Each named move below is a turn or a mirror, shown by a few rows before and after it. Which moves, in which order, take the first row of each later pair to the second? The first pair is answered.
T:
[ -7.3,  -2.7, -11.1,   0.8,   6.4,   4.6,   1.4,  -0.4, -12.0,   7.5,
   3.3,  -5.0,   4.8,  -5.9,   1.2, -16.8,  11.0,  28.3,  19.6, -17.1]  ->  [ -5.6,   0.1,   3.2,   3.7,  -1.7,   3.6,  -1.2,   1.7, -21.9,   2.5,
   5.3,  -8.0,  -3.1,  -3.5,  16.7, -11.6,   0.5,  30.4,  15.5, -11.1]
[ 32.8,   5.9,   4.7,  18.3,   3.6,   8.9,  15.7,   4.4,  -9.5, -15.3,
   5.5, -17.3,  -9.7,   6.6,  19.0, -26.8,  13.4, -10.8, -10.1,  -9.3]  ->  [ 31.2,   3.0,  -8.6,  15.9,  11.1,   9.1,  18.2,   2.2,  -0.4, -10.3,
   3.3, -14.1,  -2.4,   5.4,   5.1, -31.5,  23.0, -13.8,  -5.4, -14.1]
[-13.0,   5.4,  -1.4,  -3.1,  -1.9,   0.9,   1.9,   8.9, -18.6,  12.2,
   2.6,   0.1,  -0.6,  -5.9,   6.6,   2.3,   6.6,  13.3,  13.7,   1.0]  ->  [-13.8,   4.4,  -4.8,  -3.4,   0.6,   0.5,   2.7,   7.8, -15.5,  14.3,
   1.3,   0.9,   2.1,  -6.4,   2.3,   0.6,  10.2,  12.7,  15.4,  -0.5]
[ -5.8, -24.9, -20.1,  -8.5,  -5.6,   3.6,  11.7,   2.0,   8.1, -22.3,
  17.2,  13.0,   1.3, -12.6, -17.2,  -9.5, -17.3,  -3.2,   5.3, -30.0]  ->  [ -3.5, -20.5,   1.0,  -3.9, -18.1,   2.5,   8.3,   5.1,  -7.3, -29.4,
  21.3,   8.1,  -9.7,  -8.9,   5.8,  -2.0, -33.6,   1.1,  -0.6, -22.1]
W:
[ -3.0,  34.2,   7.4, -11.4,  20.0,   0.7,  -1.6,   2.8, -14.9,  11.4,
  -9.2,   4.9,   0.2,   0.7, -12.5,   8.7,  22.6,   2.9,  13.1,  16.7]  ->  [ 12.6,  19.1,  13.7,  12.6,   9.8,  -5.9,  -6.6,  15.6,   1.2,  22.1,
  -5.2, -16.9,   0.3,   5.4,   8.8,  19.6,  12.2,  -3.0,  -1.9,  26.8]
[  3.2,  15.5,   8.3,   1.9,   3.6,   2.0,   3.2,  -7.1, -17.2,  -2.6,
  -4.6,   4.3,  -2.4,   0.4,   5.8,  -2.1,  -2.4,   4.2,  -5.7,   0.2]  ->  [  0.4,   0.2,  -0.1,  12.0,  -5.3,  -4.1,  -3.8,   0.2,   7.0,   5.1,
   0.9,  -7.8,   3.4,  -1.0,   7.4,  11.6, -11.6,  -6.9, -10.6,   4.4]
[ -0.2,  21.8,   3.4,  -0.7,  -3.2,  -0.7, -14.0,  -9.2,   8.4,  10.8,
  -7.7,   2.4,  -7.5,   5.9,   3.7,  35.1,  -8.6, -30.2,   2.4,  36.0]  ->  [ -7.5,  32.2,   1.5, -14.7,   2.5,   4.3, -10.1, -17.0,  -3.0,   4.4,
 -10.3,  15.9,  -8.6,   3.9,  -7.6,  27.6,  -1.7, -24.6,  10.6,  30.1]
H:
[ 32.8,  22.9,  33.8,  -2.9,   7.3,   2.7,  16.1,  -7.1, -40.5, -25.6,
 -10.0,  21.5, -22.5,  11.4,  12.1, -22.5,   1.7,   2.7, -17.5,  -4.4]  ->  [ 50.5,  22.5,  27.5,  16.5,  17.4,  -9.4,  11.3,  -4.5, -11.8,  -4.8,
 -23.9,   7.0, -13.6,  19.3,  10.5,  -7.7,  13.0, -17.4, -27.9,  16.9]
[ 14.8,  14.5,  -7.9, -25.0,  26.3,   4.8,   6.1,  -9.2,  -3.4, -10.2,
 -24.3,  24.4, -13.0,   4.8, -12.9, -11.9,   8.0, -12.5, -16.1,  -3.2]  ->  [ 15.2,  14.7,  -8.1, -24.4,  27.2,   4.7,   5.9,  -9.3,  -2.1,  -7.5,
 -25.4,  23.6, -11.5,   5.9, -13.2, -11.4,   9.2, -14.1, -17.0,  -0.7]
[ 10.3, -27.5,   3.6,   1.9,  -7.1, -19.4,  -5.5,  -9.6,   8.3,   3.3,
   0.3,  15.2,   7.3,   7.7,   9.6,  -6.0,  -1.2,   4.1,  -9.9, -10.8]  ->  [  7.8, -27.3,   4.3,  -0.1,  -7.7, -17.7,  -5.2, -10.4,   4.9,   0.4,
   2.5,  17.0,   6.5,   6.7,   9.5,  -7.8,  -2.4,   7.1,  -8.7, -14.1]
D:
[  5.0, -28.6, -24.8,  27.0,  -6.1,   0.8,  -2.7,   1.8,  -5.3,   8.0,
  12.5,  -5.5, -19.2, -10.7,   9.4, -15.9, -14.3,  -0.1,  -0.4, -27.8]  ->  [ -3.0, -22.1, -19.9,  22.9, -11.0,   3.6,  -5.0,   1.5, -16.7,  13.5,
  13.4, -10.9, -22.3, -11.6,  16.5, -11.2, -17.7,  10.7,   8.7, -23.2]
[  3.8, -11.4,  11.9,   0.1,   5.1,   7.9,  -8.3,  -7.0, -11.2,  -0.5,
   7.6, -10.5, -11.4, -11.1,  12.3,   1.7,   9.3,  24.1,   0.9, -10.9]  ->  [ 17.0, -16.6,   8.4,   5.8,  11.6,   4.2,  -4.5,  -8.2,  -0.3,  -6.8,
   4.7,  -4.8,  -9.3,  -8.4,   4.7,  -5.3,  16.2,  12.4, -10.4, -15.8]
[ 28.9,  -0.4,  20.0,  21.8,  -1.1,  -6.6,  11.7,  14.6,  -1.7, -20.1,
  26.5,  -8.8, -25.4,  12.0,   3.3, -13.8,   5.9,   7.2, -52.4, -25.2]  ->  [ -3.2, -14.2,   4.5,  14.3, -21.4,  -9.0,   0.0,  17.7,  18.5, -23.3,
  43.8,  -9.2, -22.8,   3.1,  -2.9,   5.8, -17.1,  -1.4, -44.0, -29.1]
[ 28.7,  -4.4,  38.4,  17.1, -12.7,   6.3,   6.7,   3.6, -20.3, -21.4,
   6.0,  -3.7, -15.8,   6.7,  29.3,  -8.6, -27.1,  -7.6, -24.2,   2.9]  ->  [ 25.6, -17.2,  27.3,  18.4, -15.9,   1.5,   4.5,   5.3,   0.6, -28.8,
  11.6,   1.2, -12.3,   4.9,  18.3,  -5.9, -32.1, -22.1, -31.2,  -3.5]
V:
[ 23.3, -19.7,   6.5,  32.0,   4.2,   2.6,  -1.8,   9.1,   9.5,  -7.3,
  -1.1, -16.8,   1.9,  13.9,   5.0,   7.8,   2.1, -20.3, -26.3,  23.6]  ->  [ 12.7, -11.1,  22.2,  18.7,  -2.2,  18.4,   4.5,  10.5, -34.5, -10.5,
   8.3, -17.7,  -7.5,   9.5,  21.1,  -7.6,  -1.9,  18.8,  -7.4,  11.1]
[-21.3, -10.3, -13.1,  -3.3,  -7.3,  -1.9,   6.4,  11.7,  -8.1,   6.6,
   6.7, -12.4,  -5.0, -22.1,  -7.7,  -6.3,  -0.9,  20.6,  21.1, -23.1]  ->  [-14.0, -16.7, -25.4,   6.3,  -2.4, -13.6,   2.5,  10.2,  23.3,   8.8,
   0.2, -10.7,   1.4, -18.7, -20.7,   4.6,   2.4,  -8.0,   7.7, -14.6]
[ -4.1,  -8.7,  15.2,  11.4, -19.1,   5.7,  -9.5,  15.0, -16.5,  14.1,
  -0.4, -31.4,  -1.9,  -1.3,  19.1,  11.2, -13.9,  14.2,  -4.9,   4.8]  ->  [  2.6,  -7.7,  -6.9,   6.1,   6.3,  10.8,   1.1,  10.6, -12.2,  28.6,
 -12.1, -26.9,  12.8,  -4.6,  -8.6, -11.5,  19.7,  21.6,   7.2,  -7.8]
Now pairs of rows:
Each pair is two moves apart.
[-12.5, -17.9, -11.7,   0.2, -36.7,   5.5,  -7.1,   8.5,  20.9,   3.0,
  20.4,   3.8,  -8.2, -12.2,   3.6,  24.8, -25.6,  -2.4,  -2.5, -28.2]  ->  [ -8.1,  11.0,   7.5,  -7.3, -25.1,  16.4,  -2.8,   4.6, -23.7,  22.7,
   6.0,  -5.9, -13.2,  -8.9,  20.3,  18.6,  -9.9,  33.0,  19.0, -15.4] -> T then D
[  8.7,  -9.4,   7.3,  16.3,   2.4, -29.5,   4.2,   7.0,  32.9,  29.2,
 -15.6,  -0.8,   7.3,  -8.8,  12.1,   2.3,   8.8, -19.7, -19.3,   4.0]  ->  [ 20.7,  -7.4,  31.2,  16.4,  -3.7, -21.9,  12.2,   9.4,  -1.4,  12.1,
  -9.1,   1.8,  -5.6,  -6.9,  32.8, -15.0,   1.3,  -0.2, -25.0,  -6.5] -> V then D
[  0.8,   3.4, -12.0, -27.7,  18.2,   1.6,   6.3,  11.0,   3.9,  16.5,
 -13.3,  -6.5,   8.1,  -0.2, -27.4,   7.0,  37.8,   7.3,  13.8,  17.7]  ->  [ 26.8,  -5.8,  19.1,  -3.8,   4.2,   1.8,   8.9,  25.5, -16.4,  11.6,
  -6.9, -26.8,  -4.8,   6.5,  15.1,   2.7,  22.6,  21.9,  -5.2,  21.0] -> H then W
[ -0.8,   1.7, -14.8, -19.5,  -2.6,  -5.3,   4.7,  -3.8,  26.4, -13.2,
  -1.2,  25.7,  -0.4,   5.6, -37.8,   3.4,   4.8, -22.0, -11.6,  -8.7]  ->  [ -3.3,  33.9,  13.9, -28.3,  -0.6,   7.6,   5.8,  -5.9, -27.5,   7.2,
 -11.1,  10.3,  -9.1,   9.2,  -9.2,   4.4,  11.0,  19.8,  13.8,   9.1] -> D then D
[ -0.8, -23.8,  -5.1,   7.0, -21.0,  10.5,  -3.9,  17.5,   3.8, -14.6,
  28.5,  24.2,  10.2, -10.2,   7.4, -23.2, -12.3,  -0.3,  -8.6, -28.3]  ->  [  8.2, -20.8,   2.9,  11.6, -20.4,  10.9,  -1.8,  18.8,  -3.3, -14.6,
  26.6,  21.1,   6.9,  -7.5,  15.8, -26.1, -11.4,   3.5, -12.3, -26.2] -> W then W
[ 31.7, -35.0, -11.6,  27.9,  14.9,  -1.5,  24.5,  16.3,   2.2,   2.4,
  22.5, -25.6,  22.6,  -0.1,  15.4, -48.5,   5.9,  26.6,   6.0, -38.2]  ->  [ 14.5, -30.3,  16.1,  26.0, -16.8,  -3.1,  11.3,  19.6, -14.3, -15.7,
  36.7, -29.3,   3.4,   1.5,  47.5, -22.2, -34.1,  26.6,   0.7, -24.9] -> W then T
[ 18.9, -13.8,  -4.5,   7.7,   7.7,  10.9,   7.6,   3.8,  10.0,   9.0,
  -2.7,   4.4,   4.4,  -5.6, -14.8, -16.8,   9.8,   6.5, -15.4, -18.4]  ->  [ -3.2, -12.6,  10.9,   5.8, -20.6,   7.0,  -8.2,   8.1,   6.7,   4.1,
   9.0,  -5.0,  -6.4,  -5.9,   9.6,  14.9, -24.8,   3.7, -13.6,  -2.7] -> V then D
[-4.6,  6.3, -9.4,  3.8,  8.0,  3.7, -3.2, -4.1,  1.9, 19.9, -2.2,  1.5,
 -5.2, -5.0,  6.9,  0.3,  2.9,  6.6,  2.3, 14.2]  ->  [  5.8,   5.5,  -7.7,   3.8,  13.8,   5.1,   4.0,  -5.6,  -2.9,   8.8,
  -3.0,  10.9,  -6.8,  -5.3,   2.6, -13.6,   8.6,   6.2,  -3.8,   4.9] -> H then D
[-11.9,   9.0,  25.6,  15.4, -12.8, -12.6,  -9.6,  21.3,  10.6, -10.2,
   1.5,  -2.9, -21.8,  10.4,  20.6,   1.7, -10.7, -16.4,  -4.2,  -0.7]  ->  [  3.3,  14.7,  11.0,  19.1,  15.0,  -7.9,   0.3,  20.9,  11.3,  20.7,
 -16.1, -12.7,  -6.4,  10.7,   6.7, -15.2,  27.5,  -2.0,   8.4,  -0.9] -> V then H
[-27.9,   6.1,   3.4, -10.6,  10.4,   0.2,   2.5,  12.5,  -2.5,  -9.4,
   5.8,   7.1,  13.2, -17.4, -14.6,  -7.4,  -9.7,  16.2,  27.6, -12.0]  ->  [-17.7, -12.4,   5.5,  13.3,  -0.5,  -8.6,  -3.5,  26.2,  19.8,   1.2,
  10.4, -16.3,  14.5, -14.4,   3.1,   7.7, -21.4,   5.9,  14.5,  -3.3] -> W then W
[ 27.7,  -3.8,  15.3,   9.6,   6.0,  -0.8,  13.7,   8.0, -17.6, -10.1,
  -5.9,   8.9,  -6.0,  -7.5,  -2.6,  -9.5,   7.3,  -4.8, -20.8, -21.4]  ->  [ -4.2, -20.5,  -7.0,   1.4,  -9.8,  -4.0,   3.2,  10.0,   9.9, -11.8,
   9.3,  10.9,  -0.5, -16.9, -17.4,   6.4, -10.8, -16.0, -11.6, -28.2] -> T then D
[ 14.5,   4.8,  -8.7,  -4.3,  22.7,  -1.7,  10.6, -11.0,   2.4,   3.9,
 -13.2,  12.8,  -1.1,  -1.8, -24.4, -27.3,  26.7,   0.9,  -4.0, -12.1]  ->  [ 36.1,  -4.3,  12.9,  22.6,   9.3,  -7.6,   7.4,   2.6,   3.4,   8.6,
 -10.5, -11.4,  -7.5,   5.6,  10.2, -16.4,  11.2,  -0.2, -23.2,   1.2] -> W then T
[ 14.4,  -3.0,  11.2,   5.2, -10.3,  17.2,  -2.1,  -2.7,  -6.4, -22.5,
  19.8,  -3.9,  -2.6,   7.2, -15.0,  -7.6,  -8.1,  -3.0,  -4.2,   2.9]  ->  [ 10.0,  -9.3,   0.3,   5.4,  -9.9,  14.9,  -4.1,  -1.4,   8.0, -18.2,
  20.9,  -3.9,   2.8,   5.0, -24.3,  -5.0,  -6.8,  -8.6,  -2.0,   0.7] -> W then T
[  1.6,  22.1,  -0.4,   5.0,  16.6,  -9.5,  -7.2, -10.2,  11.3,  25.4,
 -23.0,  -6.2,  10.2,  10.5,  -4.6,  10.0,  16.4,  -7.0,  12.7,  30.1]  ->  [ -5.9,  28.0,  11.0,  -3.2,  11.3,   0.7,  -4.1,  -8.5, -18.7,  22.4,
 -16.2,  -7.3,   3.4,   6.8,   7.8,   1.2,  12.3,  19.1,  24.2,  22.2] -> V then V
[-18.1,   8.2,   4.8,   7.7, -10.5,   6.0,  -5.9,  10.1,  11.5,  22.4,
  -2.0, -19.1,  10.9,  14.7,   2.6,   0.1,  18.3,   4.5,   2.1,  -1.6]  ->  [-19.5,   8.7,   8.5,   6.6, -13.4,   6.5,  -6.6,  10.0,   6.8,  20.6,
   0.0, -18.7,   8.4,  14.5,   7.5,   0.4,  13.6,   7.9,   2.3,  -1.9] -> V then V
[-27.1,   2.2, -24.3, -28.0,   4.8,   6.8,  -3.7,  -9.8,  -1.6, -17.8,
   8.6,  19.8,   5.8, -10.7, -32.4, -10.1,   4.7,  -7.0,  16.1, -15.3]  ->  [ -2.6,  15.4, -21.6,  -3.0,  20.4,  -5.3,  -9.8,  -7.0,  16.3,  23.0,
 -17.5,  -8.4,  14.7,   2.0, -22.3,  11.4,  23.9, -17.7,  12.0,  23.9] -> D then H
[ 42.5,   8.7,   2.8,  21.5,  16.2,   6.8,   1.4,   7.9,  17.0,   2.1,
 -19.6,  -1.4, -11.4,  18.8,  38.1,   4.6,   1.1, -31.6, -11.8,   1.0]  ->  [ 29.8,   6.8, -16.5,  -3.2,  29.8,  20.1,  15.0,  -1.0,   4.1, -12.5,
 -13.5,  25.2,  -5.5,   7.3,   5.8, -28.4,  18.5, -17.7,   3.2, -33.3] -> H then V
[  5.9, -11.3,   3.3,  12.4, -10.6,  -7.2,   1.7,   7.8,   9.5,   1.3,
   6.4, -10.7,  -5.9,   1.0,   4.8,   3.3,  -9.0,   2.4,  -2.9,   7.6]  ->  [-11.3,  -0.5,   5.5,  -5.2, -13.3,  -3.2,   0.8,   0.7,  -4.3,  -9.8,
   8.3,   3.5, -11.6,  -1.7,  -0.5,   4.5, -14.0,   6.6,   5.7,   4.5] -> W then T
[ 14.8, -18.7,  -8.6,   8.8,   5.6,  -6.8,  -4.7,  12.8, -11.0,  10.7,
  17.2, -13.9,  -1.2,   8.4,   2.0,  -6.1,   7.7,   8.3,  -8.0, -13.9]  ->  [  9.4,  -9.4,  -9.6,  -3.1,  10.8,  -2.1,  -2.2,   5.5, -22.7,   4.9,
  15.2,  -1.9,  -2.5,   6.9,  -6.0, -13.6,  13.5,  13.8,  -1.0, -19.4] -> W then W
[ 17.4,   9.7,  11.0,  -7.5,   9.2,   5.7,   9.5,  -7.9, -21.1, -18.9,
  -4.7,  10.0,  -8.7,   3.1,   2.4, -19.4,   9.5,   9.1,  -3.5, -10.2]  ->  [  6.0,  -8.8,   3.2,  -5.9,  -6.9,   0.0,   2.9,  -4.6,   1.7, -33.6,
   9.3,  14.9,  -9.9,  -0.7,  -1.7,  -8.6, -11.4,  -9.6, -13.9, -16.9] -> D then V
[ -4.3, -19.0,   1.6,   7.8,   2.8,   8.1,  -3.5,   5.9,  -1.2,   1.0,
  -7.2,  -5.5,  -3.0,  -9.2,   4.5, -15.7,  -4.2,   8.6,   7.1, -10.1]  ->  [ -0.4, -19.3,   7.8,  14.5,  -1.5,   3.2,  -7.5,   6.3,   4.7,  -1.7,
  -7.8,  -7.8,  -5.5,  -5.3,  11.4,  -7.4, -10.9,  -1.3,  -1.5,  -2.6] -> V then T
[-9.6, -5.7, -5.2, -5.4, -9.1,  5.4, -2.9,  5.7, 10.4,  5.3,  7.2, -3.0,
  1.6, -2.1,  6.6,  8.2, -1.0,  6.0,  7.1, -3.5]  ->  [-8.6, -6.2, -8.6, -4.3, -6.6,  4.3, -2.4,  5.3, 16.0,  6.9,  5.1, -2.0,
  3.5, -1.8,  2.1,  7.7,  1.9,  2.8,  6.6, -3.5] -> V then V
[ 27.1, -13.6,  22.6,  27.7,   8.3, -10.7,   1.4,   6.7, -15.3, -22.7,
 -10.4,  -0.6, -16.7,   8.6,  26.0,  -7.9,  -1.3, -14.1, -39.5,  19.5]  ->  [ 34.7, -13.0,   1.4,  24.5,  31.4,  -8.3,  10.2,   2.3,  -5.7,  -9.8,
 -20.9,   4.4,  -2.6,   6.7,   0.5, -26.2,  28.2, -12.9, -32.5,  11.7] -> V then V
[ -6.5,  -1.9,   3.0,  -9.5,  -3.5,   5.6,  18.2,   0.6,  -9.9, -24.9,
  14.5,   3.6,  -2.0,  -0.1,   3.5,  -7.3,  -9.9,  -5.1,   2.7,  -7.5]  ->  [ -0.2,  -0.5,   4.7,  -7.8,   0.6,   5.9,  21.2,  -0.1, -12.6, -24.4,
  11.3,   4.2,  -1.9,   1.5,   3.5, -11.6,  -5.8,  -4.6,   0.2,  -7.2] -> D then D
[ 14.7,  -7.0,   9.8,  -2.0, -10.8,   9.3,   9.1,   7.3, -16.7,  -1.1,
   3.2, -10.9,  -9.1,   2.1,  -7.0,  -9.3,   3.5,  36.2,  -6.3,  -7.6]  ->  [  6.6, -14.9,   2.9,   4.5, -17.2,   6.8,   2.7,  13.0,  -1.4,  12.7,
   6.3, -23.7,  -4.4,   0.5,  -4.0,   4.6,  -2.5,  33.4,  -2.0,  -1.0] -> W then D
